In the data rows, the value 50 means zero.
Here are some rows, each followed by its group. Rows of different groups can look alike.
  46  39  51  62  27  53  47  49  48  50  32  42  54  67  49  47  60  42  43  49  58  57  74  42  41  60  53  55  69  54  52  64  50 Z103
  47  60  57  40  62  39  46  66  51  48  57  51  60  56  46  43  41  55  59  48  49  49  34  59  52  46  61  45  47  46  49  28  51 Z556
  36  57  61  46  53  43  57  50  39  40  45  40  40  39  39  47  40  43  64  42  34  58  52  52  57  65  39  43  63  52  60  56  57 Z103
  55  61  47  42  46  46  48  49  64  57  61  56  37  42  59  66  47  32  46  47  49  36  46  47  53  30  53  41  40  54  58  47  37 Z809
  44  62  61  59  61  56  45  58  36  45  48  53  64  54  32  36  61  75  69  54  40  71  39  73  67  65  50  54  62  68  39  43  64 Z556
  39  49  62  59  43  53  57  47  44  47  42  40  45  52  46  50  44  39  61  48  41  54  70  47  54  67  37  48  67  52  58  63  53 Z103
  47  62  60  52  62  48  47  62  40  46  53  47  86  55  37  42  50  66  66  51  42  66  37  67  59  59  55  43  54  60  45  32  60 Z556
  68  44  40  49  46  48  45  36  63  69  62  58  33  40  65  70  53  42  39  56  64  50  55  43  42  33  38  49  33  64  55  56  40 Z556
  66  40  38  56  61  53  60  44  60  55  50  68  55  51  65  51  54  49  46  55  57  43  46  54  44  42  59  67  39  31  42  56  60 Z103
  39  57  57  34  53  34  51  51  49  39  55  39  46  46  43  52  35  41  55  39  35  43  44  48  45  49  50  38  44  42  53  44  49 Z809
  40  48  48  47  48  57  41  52  40  47  43  52  56  49  43  34  65  65  49  52  41  48  49  59  60  55  54  57  57  47  39  43  50 Z809
  47  56  52  57  56  54  45  58  42  51  49  57  65  57  42  37  58  68  58  60  49  53  39  67  66  50  50  53  50  56  32  29  53 Z556
  77  28  29  61  55  54  59  36  62  64  43  68  63  42  70  55  60  61  38  55  71  63  58  50  36  49  52  73  46  41  60  63  60 Z103
  65  52  41  48  50  49  45  41  66  65  66  61  31  39  64  69  52  40  41  53  57  41  51  48  46  28  41  45  40  61  52  52  41 Z103
  39  68  61  39  55  50  58  50  54  42  59  41  35  44  44  60  34  38  57  43  34  40  45  38  65  51  53  30  40  53  69  56  50 Z809
  38  51  58  58  43  58  57  45  44  44  49  35  41  50  47  58  35  39  58  54  45  46  69  40  58  61  31  45  58  59  62  63  46 Z103
  49  64  63  37  65  37  49  69  48  46  60  51  60  57  45  48  37  54  60  46  50  52  32  58  53  49  67  41  49  48  51  30  56 Z556
  52  37  45  52  30  44  44  45  47  49  44  36  45  55  48  58  47  45  35  51  60  53  62  35  34  48  42  49  48  55  52  50  29 Z556
  48  67  65  45  70  41  53  67  40  42  55  45  60  54  39  44  41  59  74  41  37  70  35  66  54  67  62  34  54  63  57  37  68 Z556
  45  45  47  39  44  51  41  47  45  45  43  50  48  45  45  42  59  55  42  46  46  41  52  50  50  51  47  56  50  39  40  40  40 Z809
  44  67  59  37  60  34  26  62  53  39  59  39  48  50  48  51  36  39  58  39  40  43  38  48  53  47  62  34  45  39  64  43  50 Z809
  41  46  56  57  38  60  47  49  45  45  34  52  57  56  41  36  66  58  54  38  44  57  63  57  55  66  56  56  76  56  45  67  64 Z103
  60  34  37  44  37  44  40  43  50  54  40  46  48  55  54  57  52  50  34  52  63  61  62  33  34  50  46  58  46  50  53  50  35 Z556
  43  57  56  39  58  45  46  57  45  45  53  45  55  51  39  41  46  54  57  45  42  55  40  58  53  53  51  44  49  51  45  32  51 Z556
  72  32  32  58  47  55  54  38  61  66  47  61  51  40  68  60  58  55  36  54  70  58  54  49  31  43  50  66  40  45  51  60  56 Z103
  69  34  31  55  47  52  52  38  61  62  47  56  45  41  67  60  56  52  36  54  67  55  55  47  30  42  47  61  37  49  50  59  52 Z103
  59  38  42  45  34  42  44  41  54  55  49  43  41  47  55  60  45  43  33  51  60  50  57  35  34  42  36  50  39  57  52  47  34 Z556
  53  37  39  45  40  48  41  41  49  47  40  50  49  48  52  48  58  50  39  46  59  55  59  41  40  51  50  59  49  44  51  44  36 Z809
  45  56  52  59  54  55  43  57  42  52  48  56  65  58  39  36  61  70  59  60  47  58  40  68  66  52  46  54  54  58  32  35  53 Z556
  41  50  55  54  39  56  53  45  46  44  53  33  38  50  48  58  34  37  49  52  48  42  63  36  54  55  30  43  54  62  59  64  41 Z556
  52  50  45  52  58  47  55  58  57  53  58  59  55  53  60  48  48  47  45  53  56  37  37  52  43  39  59  56  45  29  37  48  53 Z103
  44  50  46  50  58  54  48  53  45  53  48  60  61  53  45  34  63  65  52  61  51  46  43  61  64  48  50  60  47  49  33  31  45 Z556
  47  65  62  47  67  44  51  66  41  43  56  44  60  55  40  45  45  60  70  45  40  65  34  66  54  62  60  42  52  61  51  32  63 Z556
  53  45  39  51  65  51  58  49  51  56  47  70  65  54  57  37  60  62  49  64  57  40  46  55  58  47  58  67  44  33  40  44  56 Z809
  46  67  66  42  68  43  54  69  41  41  55  42  58  53  40  45  40  57  72  41  38  66  34  64  55  64  63  34  51  60  58  38  66 Z556
  37  63  60  38  54  45  53  49  50  40  53  36  36  44  43  55  35  37  60  44  35  45  46  43  59  54  49  33  46  51  65  54  51 Z809
  38  61  62  49  51  60  58  45  46  43  55  33  34  37  43  58  31  39  62  50  38  45  56  39  65  59  42  36  53  57  67  62  51 Z809
  69  48  44  51  50  53  51  44  68  67  59  59  38  42  69  67  57  43  40  55  58  45  48  52  36  29  53  52  38  52  50  56  51 Z103
  75  30  32  57  46  54  52  36  62  69  52  56  44  44  70  65  59  56  33  57  72  61  60  46  21  44  42  63  40  55  55  63  52 Z556
  75  30  29  58  56  55  59  37  60  63  41  68  61  42  68  55  59  61  39  56  71  63  58  49  40  48  50  74  46  40  61  62  61 Z809
  49  64  61  42  65  34  47  71  52  48  61  52  61  59  49  46  37  54  60  50  51  47  34  59  54  44  67  44  48  44  50  28  52 Z556
  57  34  40  50  32  44  40  44  50  56  40  42  48  57  52  54  53  51  31  50  62  59  61  35  33  51  47  55  48  52  55  47  33 Z556
  75  29  28  62  56  57  58  36  60  65  43  66  62  44  68  53  59  61  40  55  71  62  57  48  39  48  53  74  46  41  59  60  59 Z103
  40  45  56  60  38  58  50  48  44  44  34  50  56  59  44  40  65  55  55  41  44  59  67  54  53  68  52  58  76  55  45  69  62 Z103
  48  59  57  43  60  42  48  67  51  50  59  55  62  56  49  42  44  58  57  55  53  47  34  59  52  43  60  49  48  44  43  32  48 Z556
  40  67  63  35  58  41  56  55  50  38  57  36  42  45  44  57  33  37  61  38  33  47  41  46  58  53  55  30  44  47  66  52  52 Z809
  41  51  58  57  38  63  56  44  45  46  55  36  37  50  50  63  33  38  51  54  51  43  68  33  59  54  30  41  53  64  61  65  40 Z556
  48  55  47  47  60  43  53  65  56  52  58  60  59  56  54  44  44  52  48  55  55  38  36  54  49  41  61  53  46  34  41  37  51 Z556
  44  61  63  60  62  57  46  58  32  44  47  54  63  54  32  35  62  72  69  53  38  72  40  75  68  67  46  45  62  70  42  47  65 Z556
  37  63  60  47  50  59  59  46  48  43  59  39  32  36  43  62  33  38  55  49  41  38  53  35  63  54  44  35  45  61  68  64  47 Z809
  39  49  59  56  41  50  50  49  44  44  38  46  50  54  43  44  53  49  60  44  40  56  61  51  45  66  44  50  71  51  48  59  55 Z103
  41  46  57  61  35  61  49  47  45  46  32  50  56  62  42  37  67  56  55  42  45  56  67  55  51  67  54  57  74  57  47  70  64 Z103
  49  55  50  47  61  44  52  65  56  51  57  60  61  57  54  44  44  56  48  56  57  36  35  55  50  42  61  54  46  35  39  37  52 Z556
  38  50  55  43  45  45  49  48  45  41  48  38  41  41  39  49  45  45  55  41  39  49  51  48  45  54  36  41  56  43  50  46  49 Z103
  65  45  46  55  51  54  56  48  65  59  56  62  47  47  68  58  54  44  41  50  57  40  44  56  38  34  60  58  42  41  42  53  57 Z103
  53  51  49  52  60  46  56  63  61  53  58  63  58  56  62  50  50  47  45  54  60  40  36  54  46  38  65  57  43  29  36  45  58 Z103
Which group is nearest to each row below, going by the distance to the group's nearest row?
  44  44  53  61  33  60  51  47  46  48  50  33  44  61  52  59  38  39  47  56  54  49  70  33  53  53  35  47  57  65  55  63  35 Z556
  66  53  46  51  51  52  50  46  63  63  64  60  38  43  67  67  54  37  43  51  53  41  46  53  42  28  51  46  40  55  51  51  49 Z103
  42  63  59  44  48  57  56  44  52  46  60  43  31  38  46  63  35  39  54  49  43  34  50  34  64  50  44  31  44  60  68  63  46 Z809
  49  60  53  39  43  49  51  43  58  50  61  49  36  40  53  65  42  36  47  47  47  37  46  39  55  39  46  35  38  57  63  54  36 Z809
  41  53  53  35  50  39  47  52  46  40  51  39  47  46  43  49  41  44  53  41  37  43  46  48  43  48  46  42  47  41  51  42  45 Z809
  38  51  60  56  48  46  56  49  44  43  40  44  46  48  43  45  49  45  63  45  39  58  64  51  49  69  40  50  69  53  53  57  56 Z103
  67  44  41  48  45  48  43  37  63  64  60  59  32  38  62  68  52  43  37  54  63  50  54  44  41  34  38  48  36  63  54  53  39 Z556
  68  38  36  56  55  54  58  43  61  61  47  65  53  45  68  54  56  52  41  51  58  50  49  50  34  42  55  67  40  37  46  57  60 Z103
  44  70  63  32  65  33  55  61  50  37  59  34  47  50  44  50  32  41  65  38  37  50  39  50  57  56  64  30  45  41  66  46  56 Z809
Which group is nearest to each row below, going by the distance to the centre of the group?
  46  38  51  58  26  49  47  46  44  48  45  32  46  60  50  57  46  43  39  51  59  53  65  34  41  49  41  46  56  59  55  55  31 Z103
  43  40  44  51  36  59  52  45  45  46  35  44  56  55  41  41  67  55  41  45  53  54  62  49  50  61  59  56  64  42  54  57  50 Z103
  47  60  58  61  61  56  44  62  37  46  49  51  64  58  33  38  61  71  65  56  42  67  39  72  67  60  50  48  57  65  37  39  61 Z556
  38  65  58  37  54  45  56  49  51  41  55  40  38  41  43  58  36  38  55  43  36  40  45  41  60  51  51  30  43  53  67  55  48 Z809
  45  49  46  45  53  46  49  52  50  51  52  56  54  51  50  44  49  54  46  51  49  39  44  52  49  42  49  53  42  36  38  37  43 Z556
Which group is nearest to each row below, going by the average distance to the group's rows?
  41  56  58  54  42  64  58  44  48  46  59  40  33  45  48  64  33  41  50  54  46  39  61  31  62  53  34  40  52  64  66  65  43 Z809
Which group is second nearest to each row below, going by the distance to the group's nearest row?
  49  56  52  50  58  43  55  66  55  52  60  62  61  58  56  47  44  53  47  55  56  34  36  52  51  42  65  53  46  34  41  38  53 Z103
  61  56  47  48  49  49  44  48  66  59  61  57  39  44  63  66  50  36  43  51  53  40  47  50  45  28  53  44  41  54  54  50  44 Z103
  47  57  49  46  60  48  49  60  49  53  55  60  63  58  49  39  53  63  51  60  53  46  37  60  58  43  55  57  46  45  34  30  46 Z809
Which group is second nearest to each row below, going by the distance to the centre of the group?
  60  30  37  48  39  51  40  42  48  54  36  49  51  61  55  51  61  56  36  53  68  64  63  37  41  57  57  64  49  47  61  50  38 Z556
  43  52  51  58  55  58  40  53  36  49  46  55  62  52  40  29  66  71  54  57  42  57  46  66  67  55  53  56  56  56  35  44  54 Z103
Group Z556 spreads out most along one direction. Which other group's direction of most spread is closest to that one?
Z103
Which other group has its centre nearest to the centre of group Z556?
Z809
A new table starts here, with new groups. Each row is followed by its group. Groups can overlap.
  65  40  41  41  35  41  59  36  55  35  44  61  35  59  60  43  43  54  44  62  62  53  39  58  37  38  65  57  51  40  39  46  51 Ar
  51  36  49  66  63  49  66  50  51  44  52  53  55  61  50  50  47  47  50  44  52  43  37  37  52  49  56  54  42  59  50  47  61 KM
  32  60  63  67  64  40  39  54  55  66  48  50  63  40  58  43  42  57  46  36  47  55  60  33  52  66  32  57  55  67  63  44  44 Ar
  45  44  55  55  52  43  49  45  52  51  55  51  57  55  48  54  44  57  42  54  57  58  46  51  45  53  49  44  50  50  51  46  50 Ar
  33  46  59  68  65  58  51  35  41  65  57  65  66  44  44  54  61  45  61  36  66  46  52  33  34  63  36  47  43  67  65  58  61 KM
  41  37  51  63  58  52  64  66  53  56  47  35  54  63  48  50  48  43  47  46  34  48  35  35  66  58  44  53  46  61  53  50  53 KM
  36  40  68  63  66  56  55  36  39  63  57  64  68  54  41  62  59  48  54  35  62  42  45  35  36  63  32  39  48  65  69  56  53 KM
  59  49  52  40  43  50  57  45  50  44  55  57  48  55  44  54  56  45  53  44  59  41  46  60  43  47  54  44  45  46  52  47  51 KM
  36  55  50  61  58  32  52  63  68  58  38  35  45  43  65  38  35  63  35  49  33  65  52  45  64  58  39  62  65  54  50  37  38 XZ
  64  40  33  34  37  35  63  65  66  36  36  34  34  60  64  35  36  60  34  68  32  63  37  67  67  36  65  62  62  36  32  34  35 XZ
  38  62  44  50  57  37  36  61  61  51  37  36  53  32  64  38  39  64  37  46  36  65  65  45  54  55  48  67  66  52  55  37  35 XZ
  62  64  39  45  45  63  41  39  37  37  65  57  42  40  43  59  60  38  64  59  59  46  60  51  44  41  62  38  42  43  35  61  57 KM
  52  55  36  40  41  48  41  67  53  43  62  37  38  43  37  61  48  57  47  59  35  56  56  55  62  47  48  36  57  43  39  46  48 Ar
  35  53  68  66  65  66  52  39  40  65  64  52  67  41  39  62  64  46  62  33  57  42  48  33  43  67  35  39  45  67  68  61  53 KM
  57  64  52  39  38  66  35  40  38  45  67  58  50  37  33  65  64  44  62  50  61  41  63  64  41  40  57  32  43  37  49  67  60 KM
  48  56  55  57  58  35  48  38  67  52  35  60  48  51  66  35  36  64  34  49  59  65  56  40  37  57  46  66  61  54  48  34  33 XZ
  47  63  50  45  48  41  44  57  62  56  47  40  50  41  50  48  37  63  35  45  41  67  59  52  58  55  45  54  68  52  50  34  40 XZ
  64  41  33  40  42  45  60  62  50  38  50  36  35  56  47  51  45  40  51  67  35  42  42  60  64  35  63  46  41  38  34  52  58 KM
  67  34  32  34  32  36  59  62  66  35  35  41  32  64  65  37  32  63  34  66  41  63  36  69  58  33  65  67  67  33  32  32  33 XZ
  59  45  37  45  49  51  53  45  44  38  39  56  39  47  55  34  49  43  49  60  59  45  45  53  47  42  62  62  43  48  39  55  51 KM
  60  50  39  43  40  47  48  38  51  38  42  61  40  49  54  45  50  54  52  60  63  50  52  55  38  38  60  50  57  39  37  48  43 Ar
  38  60  60  61  60  63  46  47  42  63  46  61  64  40  55  54  57  40  63  38  53  42  54  36  42  64  39  57  43  60  62  57  61 KM
  56  61  42  41  48  50  41  63  51  43  44  41  41  38  46  53  54  55  47  65  39  60  65  60  64  42  56  47  57  44  43  50  46 Ar
  48  55  62  55  49  54  43  37  48  53  56  62  62  42  45  52  57  54  50  37  62  53  55  52  36  56  47  47  57  48  60  53  46 Ar
  52  35  36  38  45  57  64  66  43  45  55  37  39  66  44  57  55  44  58  62  32  42  36  57  66  45  54  45  39  41  37  54  52 KM
  48  61  57  57  58  50  36  65  48  56  45  36  55  38  57  49  54  52  54  44  38  55  64  41  63  53  49  52  53  57  48  50  48 Ar
  38  65  61  58  58  37  36  43  65  63  39  57  61  41  61  38  37  67  37  39  57  63  66  46  45  64  35  62  65  57  63  36  36 XZ
  63  53  32  37  38  65  49  65  36  36  64  38  33  53  35  67  61  33  64  66  37  36  52  62  66  37  66  35  38  41  32  65  66 Rw
  64  34  33  35  35  45  62  61  55  33  56  45  32  63  45  51  53  56  47  69  45  58  37  66  60  35  67  44  57  33  32  52  46 Ar
  48  41  52  55  52  50  61  50  43  51  63  42  45  62  38  64  57  41  62  47  44  38  37  49  53  52  49  36  42  54  51  61  59 KM
  56  37  38  38  35  60  66  65  39  41  54  38  40  66  42  53  57  34  62  61  36  31  36  58  63  43  58  44  35  38  39  57  64 Rw
  55  52  50  58  60  45  45  37  58  46  39  64  58  48  57  48  46  59  45  49  63  55  51  42  41  48  49  62  53  54  49  45  47 Ar
  58  36  35  42  42  46  66  49  49  42  57  56  38  68  49  55  50  38  47  62  53  42  38  55  46  37  57  40  45  49  37  59  56 KM
  55  59  55  50  47  68  45  36  36  43  67  64  49  42  33  66  67  36  67  49  64  36  60  53  34  45  62  32  33  52  48  65  61 Rw
  47  68  52  58  55  62  33  59  37  58  49  40  52  37  47  56  64  43  62  49  40  44  65  45  62  57  43  48  40  58  50  62  50 KM
  66  38  34  34  34  58  66  53  38  35  55  54  33  66  39  63  61  33  60  67  50  36  38  66  50  33  67  39  36  36  36  60  65 Rw
  59  42  41  47  45  67  64  45  34  41  68  53  40  64  32  67  68  33  67  62  57  33  36  57  44  40  54  34  32  41  37  67  68 Rw
  54  49  55  40  43  63  59  33  38  45  62  63  47  55  35  66  61  34  59  57  64  33  51  51  34  53  54  33  39  45  52  62  68 Rw
  65  47  39  39  36  61  58  47  40  35  67  47  39  56  35  66  64  37  59  62  54  38  46  63  51  37  60  35  34  36  40  64  64 Rw
  32  44  67  68  69  44  53  39  53  67  58  60  68  53  42  53  44  57  49  33  59  58  40  32  36  69  32  51  54  70  67  47  43 Ar
  62  39  34  33  36  44  61  62  61  37  45  40  38  60  55  49  41  53  41  63  42  60  39  65  59  39  61  54  59  37  36  40  46 Ar
  49  65  47  53  55  55  38  45  43  50  51  59  48  34  51  45  59  40  59  55  59  48  64  50  46  53  47  51  42  50  52  58  57 KM
  58  41  41  44  44  62  59  60  36  41  53  35  39  61  45  56  61  38  61  59  36  33  43  56  64  38  59  42  35  46  39  58  64 Rw
  57  55  46  48  43  63  49  35  36  48  61  61  51  49  41  59  66  33  65  52  62  38  49  59  37  45  51  41  34  44  54  61  66 Rw
  52  43  50  56  55  43  43  35  56  51  42  63  50  48  55  43  44  58  42  57  64  57  56  50  37  53  53  52  54  52  51  44  42 Ar
  59  41  55  44  48  37  62  40  63  46  37  61  55  67  59  38  36  66  35  52  63  63  36  57  38  43  57  65  65  39  47  33  33 XZ
  61  65  44  36  39  37  33  41  58  38  37  52  37  36  65  37  39  66  39  60  57  65  66  64  46  38  60  62  63  41  40  38  35 XZ
  47  39  50  48  54  48  63  62  55  54  44  38  51  66  55  43  50  42  47  46  39  44  36  47  61  55  44  53  43  52  52  47  54 KM
  59  64  47  40  42  58  33  38  45  35  51  66  47  36  51  49  57  57  55  51  62  62  64  61  37  40  59  49  52  42  47  55  47 Ar
  57  36  52  43  45  37  66  44  61  45  37  55  51  61  62  38  42  54  38  51  53  55  36  58  42  42  57  57  52  44  52  43  41 Ar
  45  36  63  53  51  48  62  36  48  57  63  64  61  63  37  60  47  45  47  36  61  43  36  50  37  51  43  34  45  52  65  47  53 KM
  42  64  60  63  58  55  33  40  48  57  51  63  63  36  57  48  59  54  51  37  64  55  64  38  34  55  38  49  57  58  62  54  43 Ar
  37  47  65  63  55  55  54  54  49  63  47  42  67  59  61  47  53  46  53  38  46  48  46  42  51  63  37  54  47  57  62  52  58 KM
  39  61  61  62  61  37  44  40  65  61  40  56  60  43  55  43  39  65  38  36  54  66  60  33  42  63  35  54  63  67  64  37  33 XZ
  49  43  47  50  51  45  63  56  54  55  45  41  50  55  57  39  42  55  44  49  42  53  42  49  55  50  53  57  55  49  52  45  48 Ar
  46  40  48  45  53  51  61  49  49  61  57  42  49  61  45  57  46  43  44  51  47  47  38  49  52  58  44  47  40  52  50  46  56 KM
  40  38  62  60  59  42  58  34  61  65  47  64  63  55  54  45  44  54  44  42  66  55  43  41  37  59  40  54  59  60  65  45  44 Ar
  44  46  51  47  51  37  55  65  58  55  44  36  43  57  63  40  39  55  43  45  35  57  42  55  64  60  45  57  57  54  55  44  41 Ar
  36  61  60  54  53  35  38  43  63  62  34  57  61  38  64  40  34  62  35  40  52  67  61  46  45  60  43  65  67  59  62  35  36 XZ
  40  63  65  55  53  44  38  44  56  59  42  55  60  35  59  39  39  63  42  39  64  62  66  45  43  62  36  58  66  58  62  41  35 XZ
  38  39  54  50  53  46  59  53  61  56  44  46  50  62  54  53  42  57  40  46  48  55  35  54  49  56  44  55  56  47  45  46  47 Ar
  45  54  64  61  60  47  45  43  48  56  47  59  63  48  53  46  50  54  44  33  59  53  54  43  37  58  46  54  57  60  64  44  44 Ar
  61  64  39  39  36  67  40  53  37  41  65  50  41  40  32  64  66  38  66  61  45  36  66  63  55  39  65  34  34  35  36  68  63 Rw
Which group is second nearest to each row below, going by the distance to the group's nearest row?
  49  57  45  45  45  45  44  37  54  46  41  61  50  43  62  35  49  58  49  49  63  57  58  60  39  49  49  56  58  46  51  45  43 -> XZ
  51  46  52  57  60  33  55  58  68  55  33  42  55  56  66  34  34  61  35  51  40  63  45  42  62  47  47  65  65  59  48  34  33 -> Ar
  48  64  52  46  47  60  32  61  41  49  67  36  52  36  34  68  57  46  60  52  35  43  63  55  61  50  50  33  43  43  46  63  56 -> Rw
  63  57  39  50  47  53  46  34  49  35  49  66  37  40  53  49  53  44  55  62  64  38  60  50  36  37  66  53  42  47  37  57  53 -> KM
  62  64  40  39  35  66  35  43  34  41  65  50  37  40  35  64  65  34  64  65  50  36  62  61  46  39  60  33  40  37  40  67  66 -> KM
  38  35  50  50  54  43  64  65  58  60  42  32  52  64  60  45  42  57  35  44  33  55  35  44  66  60  39  60  52  58  50  43  45 -> KM
  35  43  61  67  65  48  55  54  50  63  56  45  62  54  44  60  48  61  44  35  51  49  45  35  49  63  37  47  53  67  65  50  44 -> KM
  62  63  38  53  48  43  38  57  56  36  44  41  35  36  52  40  39  66  42  62  45  63  59  55  57  42  64  52  64  53  41  41  37 -> XZ
  50  41  55  50  43  41  61  41  55  53  47  57  45  58  57  46  44  51  40  57  59  55  36  52  42  52  39  61  54  44  51  40  48 -> XZ
  38  42  66  58  56  62  59  43  40  63  60  48  63  63  43  57  59  41  58  44  50  46  38  49  46  65  35  43  48  52  63  57  61 -> Ar
Which other group has its centre nearest to the centre of group XZ?
Ar
Which group is second nearest to each row below, going by the distance to the centre of the group?
  43  57  59  58  63  49  48  34  56  57  39  63  63  40  55  37  44  61  46  38  63  58  54  42  37  55  47  58  58  60  62  41  44 -> XZ
  61  46  37  38  43  41  57  56  61  43  43  40  39  59  56  41  34  66  34  60  47  65  40  59  61  40  58  62  61  37  39  37  36 -> Ar
  62  34  53  47  52  65  65  48  37  51  62  59  50  61  36  62  64  33  62  53  56  36  36  50  42  45  49  39  35  44  58  61  64 -> KM
  67  52  37  32  32  45  42  37  61  33  44  64  37  44  50  50  38  57  39  62  64  53  56  68  36  32  68  57  58  31  42  44  44 -> XZ
  33  35  65  60  63  37  65  45  63  65  46  63  60  61  60  43  36  50  39  34  62  60  38  37  40  65  38  57  53  64  64  40  44 -> XZ
  58  64  53  47  46  63  35  41  33  38  62  61  50  36  37  64  64  34  66  51  58  36  65  50  39  37  60  35  36  52  52  68  66 -> KM
Which group is nearest to each row below, going by the distance to the centre of the group?
  33  41  68  68  69  46  60  43  47  66  61  54  68  53  40  53  47  44  52  33  52  41  42  32  46  67  33  43  40  68  67  52  53 -> KM
  47  67  50  55  56  36  35  54  63  52  33  46  55  36  67  35  34  63  38  47  50  67  60  46  55  55  39  66  61  61  49  34  37 -> XZ
  62  62  37  39  36  68  38  58  33  40  66  44  40  36  33  66  63  36  66  65  40  34  63  63  56  38  61  34  33  37  36  66  64 -> Rw
  64  64  37  46  45  37  34  51  60  38  39  54  37  36  64  40  41  61  45  61  52  60  63  48  41  34  67  65  64  46  40  43  36 -> XZ
  45  43  54  51  50  35  52  65  65  56  36  35  55  55  63  33  34  66  35  59  33  63  49  42  65  55  44  67  63  52  52  32  36 -> XZ
  59  37  37  48  48  41  57  56  61  45  55  56  37  61  47  52  41  52  39  63  51  54  40  54  53  41  56  51  55  49  41  47  43 -> Ar
  47  63  47  45  52  68  36  53  33  51  67  47  48  37  31  68  67  38  68  49  45  36  64  47  53  56  46  35  39  53  44  67  65 -> Rw
  35  45  62  61  61  55  55  62  43  68  55  40  63  51  42  58  50  45  58  37  38  41  49  41  62  63  37  42  47  60  63  55  59 -> KM
  38  48  62  61  58  53  53  46  43  66  52  55  63  57  51  54  55  45  55  36  54  43  48  40  52  64  38  47  38  57  61  50  61 -> KM
  46  43  62  67  64  47  61  38  58  54  42  58  62  62  60  42  45  56  45  35  62  55  42  32  39  55  39  62  54  62  62  41  43 -> Ar
  55  55  45  49  43  68  42  45  33  36  64  63  50  40  39  63  67  33  67  46  61  34  59  55  41  38  58  34  35  45  49  68  65 -> Rw
Which group is second nearest to each row below, going by the average distance to the group's rows?
  38  37  65  60  53  53  59  52  42  61  37  45  63  61  58  40  56  43  60  36  47  47  40  44  57  55  37  57  48  52  57  53  56 -> Ar
Which other group has its centre nearest to the centre of group Rw?
KM
Which group is nearest to each row below, going by the distance to the group's nearest row?
  57  45  36  36  32  41  55  54  61  45  34  45  42  59  64  39  37  57  41  60  49  51  41  65  50  41  60  63  57  36  41  41  46 -> Ar
Which group is nearest to each row below, going by the average distance to the group's rows?
  59  57  41  37  38  59  48  65  47  38  55  38  39  51  42  53  57  45  55  58  37  47  48  60  67  41  60  47  44  37  34  58  62 -> Rw
  47  48  59  55  54  37  52  33  58  58  33  66  63  49  65  34  41  65  38  36  66  65  49  42  37  54  49  63  64  54  64  34  38 -> XZ
  62  55  39  35  36  37  42  43  67  43  39  58  42  42  61  37  34  62  36  57  56  64  63  61  49  40  58  59  66  36  34  36  38 -> XZ
